In the rows, zero is written as 128.
which system made each run:
seq 1, vaz (9 x 26):
[[124 166  94 100 187 163 141 132 123 121 125 115 123 157  66  59 130 168
  132 185 120 142 107 109 116 105]
 [ 97 115 126 130 118  79 124 183 131 114 119 125 131 162  73 118  81 149
   66 163  76 135 113 125 108 121]
 [ 92  72 179 127  70  82  99 158 142 125 124 115  89 102 142 158  98 103
  120 126 119 125 129 106 128 102]
 [ 93 119 140 113 107 164 100  99 138 111 139  98  96  97 171 159 151 142
  189 146 156 127 135 107 141  93]
 [101 150  89 119 183 175 121 122 134 108 159 108 143 147 155 143 147 184
  150 162 117 135 135 134 103 144]
 [112 134 119 154 165 113 125 163 152 143 150 107 156 162 126 142 125 111
   83 136 107 115 143 129  77 170]
 [112 127 160 170  82  99 124 124 134 148 121 106 155 135 127 173 147  79
   94 111 147 104 128 123 127 127]
 [122 118 152 133 103 140 147  85  92 131 121 139 142 116 170 170 166 146
  145  96 152 139 107 142 147 125]
 [135 126 125 113 184 163 165 110 108 148 132 139 118 122 152 104 157 141
  149 104 135 152 120 127  99 162]]
seq 2, Por (9 x 26):
[[144 191  94 140 139 152 123 115 135 122 126 119 162 163  73 102 145 132
  122 167 147 111 122 126 152  93]
 [124 114 157 136 149  69 140 161 108 122 130 149 163 165 106 149 116 160
   76 135 116 134  84 146 135 122]
 [136  79 190 124 156 102 130 156 138 150 138 154  86 112 158 119 128  85
  140  92 151 136 126 111 119 124]
 [123 148 126 135 112 170 120  88 139 111 109 136 106 113 126 116 158 111
  194 135 176 132 136 112 165  84]
 [ 98 139  97 134 154 144 143 127 108  88 111 144 155 163 109 136 126 210
  134 164 112 154 109 150 128 118]
 [110  91 154 129 189 102 135 189 145 148 139 114 111 142 118 107 104 120
  104 141 118 130 128 110  68 145]
 [110 127 163 153 100 109 106 114 163 138 111  92 111 106 113 142 145  57
  154 140 179 102 133  93 144 101]
 [ 88 128 117 156 104 131 134  88 111  84 100 148 157 136 150 193 149 176
  157 131 138 149 115 158 157 131]
 [115 102 113 137 203 151 156 160 131 134 135 146 121 142 159 114 120 154
  135 112 110 153 151 141  59 180]]
seq 3, vaz (9 x 26):
[[154 152 137 130 145 108 112 104 158 143 124 107 130 104 113 125 143  67
  150 136 172 101 127 114 153 142]
 [126 168 103 139 120 131 126  94 119  90 121 169 155 156 113 144 152 144
  133 134 127 144 109 148 180 119]
 [148  96 138 130 167 120 142 168 120 120 139 194 120 146 154 115 107 148
  123  93 111 152 134 151 117 138]
 [156 120 155 140 149 119 123 152 156 158 119 116 109 116 104  88 119  72
  144 129 174 104 144 105 121 103]
 [125 159 120 135 108 117 121 100 121 100 100 123 155 138  84 138 136 153
  141 167 155 123  99 134 182  82]
 [117  93 135 108 167  97 132 151 114  90 134 181 116 136 150 141 105 180
  132 126  95 165 106 152 135 146]
 [118 104 156 137 168 123 113 166 177 140 136 131  77 120 128  94 119  63
  153 126 147 126 156  94  99 127]
 [107 164 116 169  98 147 109 113 145 106 103 103 156 151  88 141 141 131
  148 174 171 106 133 122 156  64]
 [114  97 128 129 157  98 136 145 103  89 128 155 158 143 158 179 106 217
  129 137 112 148 104 173 133 140]]
seq 4, diti (9 x 26):
[[160 152 102  93 171 137 120 124 126 118 146 128 134 125 119 103 121 161
  142 154 125 127 115 136 147 126]
 [128 155 117 113 147 121 103 144 150 114 162 148 118 156 111 108 130 108
  107 143 100 132 125 116 140 126]
 [124 134 142 138 101 144 103 150 144 129 157 141 115 147 139 123 134 101
  117 120 127 120 149 113 132  84]
 [139 127 142 127 125 161 118 133 120 132 150 124 131 132 155 133 139 153
  145 128 154 117 135 127 134  76]
 [132 142 131 109 175 147 128 129 120 128 155 122 137 143 134 121 147 162
  135 148 141 129 109 124 127 108]
 [107 151 138 123 158 132 125 135 135 132 153 125 129 161 111 117 155 120
  107 147 125 134 107 107 121 115]
 [ 94 132 154 146 112 134 122 134 129 132 142 123 129 157 125 141 154 115
  108 133 135 127 119 107 122  92]
 [ 99 110 161 140 127 138 134 131 117 135 133 111 133 137 147 153 148 148
  131 131 152 127 115 119 115  96]
 [102 121 146 127 160 135 146 118 115 141 124  98 136 132 129 138 152 149
  134 142 150 133 103 117 105 128]]
seq 5, Por (9 x 26):
[[112 130 128 141  96  98 125 120 129 125 127 134 139 130 132 160 133 102
   99 110 105 131 125 134 133 165]
 [142 121 125 143 105 148 136 126 121 144 134 146 129 122 161 134 133 111
  123  84 124 127 156 140 114 144]
 [169 150  99 129 121 159 135 112 120 145 125 121 145 116 128 109 128 130
  136 116 141 110 149 141 131 130]
 [160 149 105 115 129 112 134 121 114 130 121 130 151 128  99 114 115 141
  107 134 116 123 113 144 147 144]
 [148 118 137 113 118  97 129 146 122 133 131 152 116 124 117 111 108 113
   99 110 103 134 120 129 135 138]
 [149 120 137 120  92 133 116 132 128 132 133 146 103 111 135 111 117 109
  134 108 127 125 141 121 147 102]
 [147 134 109 110 109 147 116 124 118 113 134 139 127 120 135 122 114 163
  143 135 123 126 132 140 155 100]
 [140 127 115  97 151 125 114 150 128 119 154 131 120 130 130 113 105 158
  121 145 102 131 124 132 129 127]
 [129 134 137 106 129 115  98 146 150 127 160 122 107 127 123 116 123 104
  117 142 116 120 126 107 139 113]]
seq 6, zekil (9 x 26):
[[115 147 135 107 129 123  84 140 150 118 188 117 123 144 147 148 140 117
  110 148 109 117 124 111 142 111]
 [112 140 147 121 125 134  96 132 138 120 187 134 130 150 169 165 157 123
  113 125 117 124 126 121 139 110]
 [117 138 151 127 147 150 118 129 124 136 182 129 140 155 172 155 170 133
  116 119 133 127 119 120 123 109]
 [109 145 155 131 150 145 131 122 118 147 166 112 149 159 147 149 179 131
  105 128 142 124 103 113 117 109]
 [ 93 134 165 135 128 128 140 122 106 146 147 111 147 158 134 156 172 132
   93 127 134 131  93 111 115 111]
 [ 86 107 176 134 116 130 149 128 101 151 134 112 130 144 142 151 161 135
  101 116 135 137  99 108 103 106]
 [ 87 107 167 133 109 150 150 120 102 156 122  93 121 128 137 140 156 139
  120 123 148 132 110 102  97  96]
 [ 78 114 145 131 100 152 148 113 103 149 111  75 127 122 127 141 148 151
  122 139 137 131 113 105  94 109]
 [ 78 105 136 124  94 143 145 121 106 151 111  68 120 112 129 141 131 147
  111 136 116 130 123 107  79 132]]
seq 7, Zedup (9 x 26):
[[105 133  85 191  95 123 132 117 156  79  47 159 134 133  80 128 101 112
  173 141 143 139 163 149 147 133]
 [159  87 100 165 145  90 130 162 144  95  79 160 146 109 132 143  58 161
  167 127 139 122 164 185 130 159]
 [182 120 118 146 195  90 112 149 184 127 106 122 130  95 113 108  90  89
  185 149 185  94 159 143 136 157]
 [148 177  85 173 148 119 112  86 176  85  93 166 146 130 102 134 141  74
  190 136 170 122 152 150 182 157]
 [162 131  89 178 168 101 134 145 149  79 106 221 161 159 133 141 101 135
  148 103 122 145 157 191 153 175]
 [199 121 136 173 216  88 127 190 169 133 122 169 159 154 106  97  91 102
  140 127 180  99 152 158 128 126]
 [172 174 126 174 171 111 124 104 157 102  95 165 167 149  81 120 149  95
  181 149 214 108 118 145 199  93]
 [144 135 110 155 193  98 143 119 130  58  97 237 150 163 121 138 126 165
  176 123 145 170 107 181 187 143]
 [150  98 148 164 252  90 137 208 169 104 119 201 124 172 103  85  92 128
  156 142 161 142 135 145 114 122]]
seq 8, Zedup (9 x 26):
[[ 88 157 126 129 102 117 107 112 133 102 123 102 140 148  86 145 142 139
  119 179 130 125  99 112 158  88]
 [ 90  87 156 118 112  94 115 138 116  94 135 153 114 127 163 177 119 163
  130 125 106 153 108 138 142 125]
 [111  85 166 127 171 141 124 165 145 148 152 112  93 120 167 123 128 121
  149 124 147 127 145 105  81 118]
 [ 91 163 111 150 124 180 125  96 140 134 125  78 140 139 122 137 170 121
  151 158 158 115 140 107 111 110]
 [ 87 134 103 135 114 118 135 107 108 101 125 120 163 142 142 186 134 178
  107 139  92 143 112 154 123 168]
 [120  82 171 125 159  76 131 170 133 158 145 105 125 121 147 146 110 113
   92 118 119 119 119 122  83 163]
 [114 136 161 154 106 141 136  98 138 167 112  85 124 113 122 132 170  64
  140 117 182 106 131  94 117 114]
 [105 139  98 141  91 160 165  70  86 120  92 140 150 122 144 157 159 162
  136 100 118 155 122 153 129 162]
 [139  92 123 113 164 103 162 165 108 158 120 118 130 120 124 106  91 152
   88 113  89 137 126 141  68 189]]
seq 9, luma (9 x 26):
[[114 162 109 141 150 154 126 117 157 125 123 137 111 146  98  91 151  80
  143 138 134 137 141 104 124 132]
 [108 137 114 171  85 124 123 141 129 112 111 132 162 161 108 154 117 138
   99 134 119 122 140 145 128 108]
 [142  79 158 124 149  97 133 162 117 136 132 128 131 114 158 148  98 160
  126 118 134 123 124 145 112 130]
 [135 131 150 113 164 131 123 110 146 142 132 113 101 103 131 113 154  91
  168 133 169 123 119 102 135 125]
 [ 98 167 100 150 103 143 118  94 136  91 118 149 140 153 112 145 155 123
  138 139 124 141 126 131 160 122]
 [125 102 118 148 145 118 141 166 120 117 126 160 143 149 143 139 101 164
  110 112 102 142 143 159 100 150]
 [153 108 160 135 165 118 137 147 141 168 124 101 122 110 125 107 126  92
  137 123 172 106 136 112 100 130]
 [113 156 134 140  93 123 115  81 128 112 112 117 142 125 112 156 159 110
  145 144 160 121 108 121 176 103]
 [115 110 113 127 136 119 135 131 112  88 125 183 130 141 153 150 115 176
  134 113  95 164 123 161 138 151]]
seq 10, luma (9 x 26):
[[154 129 138 113  90  92 123 127 128 147 127 138 113 109 110 111 117  74
   96 102 109 122 123 119 147 146]
 [158 124 131 115  67 140 119 125 115 130 129 156 105 111 136 111 116 118
  128  98 121 127 141 128 160  92]
 [169 132 101  98 123 155 122 139 117 120 132 143 115 115 124  88  98 167
  144 134 117 128 139 139 145  99]
 [152 147 102  98 143 119 109 148 144 124 137 114 119 124  88  86  96 130
  120 164 110 117 127 119 136 122]
 [123 136 128 112  97  98  88 150 150 117 151 120 114 134 107 127 105 106
   97 151  98 116 127 112 147 111]
 [127 113 144 109 103 127  89 160 139 115 174 141 104 131 159 137 112 132
  117 125 104 124 140 120 141  91]
 [140 136 128 104 151 162  99 151 141 128 179 124 113 136 155 112 129 144
  141 143 130 119 141 115 128  85]
 [122 166 114 116 153 146 101 137 141 120 172 109 144 161 119 126 142 144
  114 170 121 115 121 117 133 100]
 [104 137 141 120 146 111 108 154 131 123 178 124 143 168 134 151 139 143
   81 146 100 127 106 121 121 118]]
seq 11, diti (9 x 26):
[[118 159 117  85 156 126 119 138 125 131 192 145 117 164 126 107 147 119
   68 128  59 150 103 110 120 156]
 [118 134 152 116  65 153 117 142 119 163 169 121 105 142 137 112 147  86
   71  98  95 123 136  92 114  91]
 [127 118 149  98  65 168 123 112  83 146 155 102 124 112 166 148 144 173
  118 118 130 120 115 119 139  64]
 [115 119 136  64 162 147 132 123  91 135 171  98 118 118 161 131 141 201
  123 147 104 142  89 120 113 124]
 [ 97 151 126  80 145 146 128 123 121 154 165  82 105 135 112 100 152 121
   88 150  86 137 103  84  93 144]
 [ 79 149 129 116  53 146 111 113 115 139 153  81 126 139 123 148 152 120
   77 139  89 123 118  95 119 106]
 [ 90  99 152 108  86 137 114 130 102 139 166  81 129 117 184 186 136 173
  103 127 104 122 119 123 105 116]
 [116 118 139  81 147 151 139 108 104 172 160  56 119  93 167 140 152 148
  119 129 120 121 111 106  81 162]
 [ 97 171 101  94  99 152 138  72 103 150 142  69 140 119 121 140 172 130
   93 138  93 128 102 106 113 168]]
seq 12, zekil (9 x 26):
[[109 126 127  92  60 149 101 114 129 129 143 102  79  95 137 121 123 114
  132 132 101 128 137  97 137 102]
 [122 138  97  97  77 176 103 117 115 123 160 103 117 112 162 137 123 165
  127 133  92 123 150 127 126 112]
 [145 142 107  83 127 154 107 133 123 151 182  82 129 111 160 129 124 151
  105 135  95 109 138 124 108 142]
 [144 160 125  88 110 127 101 106 131 154 179  87 129 111 145 138 150  98
   98 127 107 104 119 109 138 148]
 [129 153 127  96  83 135 113  92 106 133 173 129 131 125 162 157 162 119
   95 103  93 130 111 124 155 142]
 [149 137 138  89 117 159 136 118  88 156 181 140 127 131 173 126 157 146
   93  89  99 135 113 126 126 124]
 [160 157 145  86 123 157 134 110  94 173 172 103 135 129 136 107 164 129
   92 116 130 114 100 108 136  98]
 [126 154 144  84  92 126 126  97  87 143 158 105 140 132 120 136 159 148
   83 136 111 126  75 113 157  99]
 [111 113 163  74 100 126 129 129  84 142 168 124 107 128 148 132 141 161
   83 117  86 146  85 107 131 102]]

runs to name:
seq 13 (2 x 26):
[[121 106 165 177 118 149 154 135 127 172 122 138 128 136 162 133 159  71
  117  66 156 126 156 120  84 138]
 [151 136 130 150  98 154 176  82  77 155  81 121 168 117 122 134 155 154
  136 103 176 121 113 149 138 113]]
 -> diti
seq 14 (2 x 26):
[[144 130 146 121 147 135 140 148 108 150 160 139 144 155 137 120 141 145
   93 114 124 126 111 130 120 107]
 [130 141 154 113 135 131 136 125 110 146 143 117 133 143 114 115 153 133
  108 136 141 125  95 109 136  92]]
 -> Zedup
seq 15 (2 x 26):
[[129 125 124 145 130 123 168 151  96 131  83 143 151 160  63  89 106 172
   98 143 127 141 105 138 117  94]
 [118  69 163 115 121  67 146 158 113 132  87 128 101 102 100 117  80 139
  117 131 119 142 103 124 118 131]]
 -> vaz
seq 16 (2 x 26):
[[164 147 116 110 162 136 130 115 135 153 137 103 131 106 125 106 133 111
  139 132 145 110 130 124 124 152]
 [129 167 102 129 114 128 126  98 134 119 124 141 136 137 103 122 146  99
  119 128 114 133 122 127 152 150]]
 -> Zedup
seq 17 (2 x 26):
[[119 147 119 148 113 114 146  99 107 125 114 138 168 145 123 162 152 135
  101 115 122 134 108 149 140 155]
 [142 109 138 136 145 131 162 141 109 157 127 151 130 131 146 114 131 120
  107  82 120 139 135 137  94 160]]
 -> Por
seq 18 (2 x 26):
[[102 132 144 133 127  98 113 116 138  90 116 152 124 139 109 148 139 124
  148 150 142 142  99 124 173 105]
 [ 91  99 144 143 154 132 131 154 131 101 133 171 111 155 152 140 128 152
  142 123 120 160 130 132 112 118]]
 -> Por
seq 19 (2 x 26):
[[108 105 132 170 111  90 129 143 145  98  96 179 124 139 122 147 109 105
  130 109 119 147 142 146 137 148]
 [153  86 139 161 130 120 145 150 138 139  87 147 116 103 134 113  95 108
  158  98 159 123 162 142 111 135]]
 -> diti
seq 20 (2 x 26):
[[148 165 111  95 145 151 110  89 129 113 166 153 119 124 155 127 162 122
  151 121 124 136 119 127 169 137]
 [128 165 110 112 146 159 127 132 119 120 167 157 133 173 119 102 150 145
  100 132  96 143 117 123 133 112]]
 -> Por
seq 21 (2 x 26):
[[108 119 145 157 120 110 116 172 152 126 114 117 123 153  83 111 104 112
  112 158 139 115 135 109 116  83]
 [116 116 140 143  93 121 115 113 124 105 103 123 135 115 133 165 125 152
  162 143 163 122 122 137 163  86]]
 -> Zedup
seq 22 (2 x 26):
[[ 80 102 149 124 162 133 128 123 135 109 135 134 101 125 164 152 147 141
  166 133 136 155 119 117 113 136]
 [ 85 134 123 158 166 161 133 135 152 128 126 111 126 150 128 128 150 118
  148 145 146 134 146 111  86 131]]
 -> vaz
seq 23 (2 x 26):
[[125 124 110 142  74 130 112 125 143 112 102 135 110 110 114 124 103 108
  143 126 122 125 156 128 143 119]
 [135 120  95 137 102 132 116 140 127 105 119 136 140 122 138 143  90 164
  135 131 109 124 155 156 130 131]]
 -> Por
seq 24 (2 x 26):
[[150 118 120 130 124 123  87 140 142 114 176 119 153 116 201 192 115 157
  141 125 129 100 157 162 139 136]
 [176 153 122 106 200 137 107 123 150 139 189 131 139 122 175 133 149 114
  148 121 146 109 137 138 136 159]]
 -> luma
seq 25 (2 x 26):
[[ 98  91 149 115 115 126 114 125 133  98 120 157  79 105 156 138 122 133
  173 122 127 155 129 119 144 113]
 [113 130  97 139 152 175 123 132 152 108 120 138 103 127 134 103 124 133
  178 140 135 141 165 124 108 125]]
 -> luma
seq 26 (2 x 26):
[[132 179 133 125  81 118 130 105 102 154 146 106 171 160  90 135 164 112
   52 131 115 109  91 116 152 107]
 [130  98 165  90  99 109 146 140  69 138 155 159 127 137 152 141 126 175
   71  92  84 153  84 135 134 112]]
 -> luma
